Rotation paths and how fast each direction turns (degrees per step)
Each turn is a multiple of 5 degrees from 10 to 175, or 0.
Each row of a path follows its step; steps can be skipped.
path 1
step 1: -.29	.13	.18	-.19	.20	-.03	.11	.17	.23	-.09	.16	.25	-.21	-.15	.03	.33	-.06	-.24	-.07	.47	-.34	-.05	-.04	.04	-.22	-.02	.13	.17	.06	-.17	-.14	.02	-.10	-.39	-.34	-.08	.04	.43	-.18	-.19	.07	-.19	.03	-.03	.20	.37	-.04	-.13	-.21	-.26	-.10	.00	.32	.26	.21	.14	-.05	.23	.00	.11	-.08	.02	-.13	.20	-.20	.09	.35	.01	-.48
step 8: -.09	.29	.29	-.25	.03	-.14	.31	-.07	-.16	-.32	.15	-.15	-.27	.04	.21	-.03	.25	-.26	.11	.19	-.18	.36	.10	-.11	-.15	.12	.42	.03	-.33	.08	.02	.28	-.26	.15	-.23	.22	.02	.03	-.18	.09	.02	.08	.30	-.16	.05	-.30	-.04	.53	-.34	-.13	.06	.12	-.05	-.20	-.17	.27	.02	.19	.06	-.03	.03	.17	-.42	-.09	.18	-.10	.11	-.22	.15
step 11: -.16	-.25	-.16	-.10	.40	-.18	-.05	.11	.04	-.17	.04	-.01	-.40	.47	.25	-.20	.07	-.04	-.09	.30	-.03	.30	-.01	-.23	-.07	.01	-.02	.06	.22	-.07	-.19	.36	.09	-.08	-.24	.08	.27	.03	-.33	.07	-.21	-.23	.13	.20	.18	.18	-.06	.43	.12	-.14	-.05	-.09	.28	.20	.05	.09	-.25	-.35	.07	-.16	-.40	-.19	-.13	.30	-.14	-.26	.10	.16	-.15
step 12: .06	.21	-.06	-.02	.45	.10	.35	-.13	.13	.19	-.09	.22	-.13	.29	.14	.05	.05	-.27	.00	.11	.18	-.03	.16	.13	.30	-.08	-.16	-.11	.19	.09	.37	.24	-.20	-.08	-.09	.09	.32	-.11	-.19	-.25	.09	-.31	.19	-.11	.07	.24	.02	-.01	-.01	-.35	-.29	-.08	.28	.13	-.09	-.20	.45	.06	-.16	-.05	-.45	-.47	.11	-.07	.02	.04	.30	-.15	-.16
step 15: .06	.09	-.01	-.53	.09	.14	.09	-.24	.11	-.33	.11	.62	-.03	-.09	.08	-.07	-.16	-.31	-.05	.14	-.14	.24	-.10	-.18	-.10	.35	-.20	.15	.02	-.28	.00	.05	-.17	-.56	.25	.16	.26	-.29	-.07	.17	.12	.18	.04	.07	.02	.06	.02	-.25	.06	-.01	-.28	.12	-.16	.01	-.16	.31	.19	.15	.03	-.19	.02	-.10	-.01	-.38	.02	.21	.16	.01	.18
step 20: .11	.34	-.08	-.10	.54	-.05	.04	.08	.44	.04	.23	.19	-.29	.14	.25	-.24	.03	-.09	-.06	-.01	-.03	.26	.04	-.02	-.06	.17	.10	-.07	.26	-.22	.09	.03	.14	-.58	-.36	.13	.06	.01	.01	-.25	-.12	-.25	.14	-.13	.15	.17	.04	.15	.04	-.25	.19	-.22	.02	.23	.13	-.41	.20	.14	.01	.02	-.25	-.24	-.23	-.17	.04	-.39	-.01	.18	.13
step 25: .16	.41	.11	-.08	-.02	.25	.10	.04	-.21	-.14	.31	-.06	.00	.33	.32	-.42	-.31	-.38	-.34	.33	-.17	.13	.09	-.25	.08	-.18	.31	-.21	-.31	.07	.11	.15	-.27	-.11	.18	.01	.30	-.16	-.14	-.09	.18	.12	-.03	.14	.13	-.03	-.28	.23	-.01	-.13	-.20	.25	-.16	.38	-.10	-.13	.12	.08	.13	-.19	-.01	-.11	-.27	-.14	-.13	.16	.19	.21	.15
step 31: .20	.11	.03	-.04	.21	.06	.06	-.32	.21	-.27	.52	.22	-.16	.06	-.02	-.25	.07	.01	.06	-.01	.03	.34	.30	.45	-.09	.22	.08	.01	-.04	.23	.11	.14	.01	-.43	.01	.21	.32	.01	-.08	-.08	.03	.18	.13	.41	.01	.25	.21	.05	-.43	-.15	-.33	.17	-.06	-.02	-.03	.33	.18	-.07	-.01	.00	-.06	-.10	.22	-.02	-.21	-.14	.46	-.08	.15
step 35: .13	.17	.12	-.44	.02	.03	.40	.13	.02	-.28	-.34	-.09	.01	.23	-.11	-.16	-.37	.07	-.15	.49	.01	-.11	.06	-.36	.17	.00	.36	-.16	-.21	-.15	.15	.05	-.33	-.10	-.48	.02	.10	-.06	.00	.22	-.12	.03	.08	.00	.35	-.06	.11	-.03	-.36	-.20	.03	.04	.01	-.12	-.25	.05	.27	.31	.06	.27	.00	-.19	-.18	.02	.11	.10	.00	-.08	-.32
.04	.11	.06	.03	-.05	.06	.03	.01	-.05	-.09	-.04	.00	-.03	-.01	-.05	-.03	.01	.02	.02	-.07	-.03	-.02	.09	.00	.03	.02	-.06	-.10	.01	.08	.09	-.03	.00	-.01	-.04	.03	.00	-.02	.01	.01	-.02	.03	-.08	.03	-.04	-.02	-.03	.07	.03	-.06	.03	-.03	.08	-.09	-.02	.05	.02	-.02	-.08	.03	.01	.02	-.03	.06	-.06	-.03	.01	-.08	-.05 | 80
.00	.02	-.01	-.04	-.10	.05	.04	.14	.04	.02	.03	.04	.02	.09	-.01	-.04	.00	.01	-.03	.05	-.04	.04	.03	-.02	-.05	-.11	.00	.05	.06	.03	.07	-.01	.03	.02	-.05	-.07	-.04	-.02	-.03	-.03	.04	-.07	-.03	.01	-.09	.00	.04	-.01	-.01	-.03	-.03	-.09	.01	.12	-.02	-.01	.03	.01	.02	.02	-.02	.08	-.01	-.03	-.06	.03	.04	.03	.01 | 135
.03	-.09	.04	.00	-.03	-.05	.00	-.07	.01	-.10	.07	.10	.04	.06	-.01	-.02	-.04	.05	.00	.06	-.05	-.05	-.08	-.07	-.03	-.03	-.04	-.01	-.05	-.03	-.02	.01	.03	.00	-.02	-.03	.03	-.01	.04	.01	.00	.03	-.10	.01	-.06	-.06	-.01	-.01	.00	-.02	-.07	.06	.07	-.03	.05	-.06	-.13	-.06	-.01	-.08	.00	-.02	.00	-.04	-.06	-.01	.05	.01	-.04 | 175
-.01	.05	-.03	.04	.09	.09	-.08	-.04	.03	-.02	.05	.03	-.01	-.08	-.12	.04	-.05	-.07	.02	.05	.03	.05	.04	.07	.01	-.03	.03	-.04	.04	-.06	.04	.05	.09	-.04	-.04	-.02	.02	-.04	-.04	-.01	-.01	-.04	.00	-.01	-.10	.02	.00	-.09	.01	-.04	.01	.12	.06	.01	-.01	-.03	.03	.01	.01	-.06	-.02	.05	.00	-.02	.03	.01	-.05	.00	-.03 | 130
-.08	-.04	.11	-.06	.03	.04	.04	-.07	-.01	-.06	-.05	-.01	.04	-.01	-.02	-.01	.05	.06	.03	-.03	-.01	-.05	.05	.04	.01	.04	-.01	.04	.02	-.05	-.01	.03	-.02	.00	-.08	-.06	-.05	.01	-.04	.09	-.03	.02	.03	-.01	.00	-.01	.00	.04	.01	-.02	.00	-.03	.02	-.02	.02	-.01	.02	.16	.07	-.06	-.03	.05	.07	-.05	.01	.09	.08	-.03	.01 | 160
-.04	.05	-.01	-.06	.01	-.03	.00	-.05	.05	.02	.09	-.12	.08	-.04	-.01	-.07	.00	-.07	.09	-.10	.00	-.08	.01	-.12	-.02	-.03	-.09	.01	.01	.02	-.02	.02	.00	.02	-.05	-.05	.03	-.04	-.02	.00	.01	-.04	-.04	.00	.05	.04	.05	-.05	-.02	-.01	-.06	.00	.05	.01	.03	-.02	.06	-.09	-.01	-.01	.02	.01	.02	.03	.07	.03	.00	-.03	.03 | 145
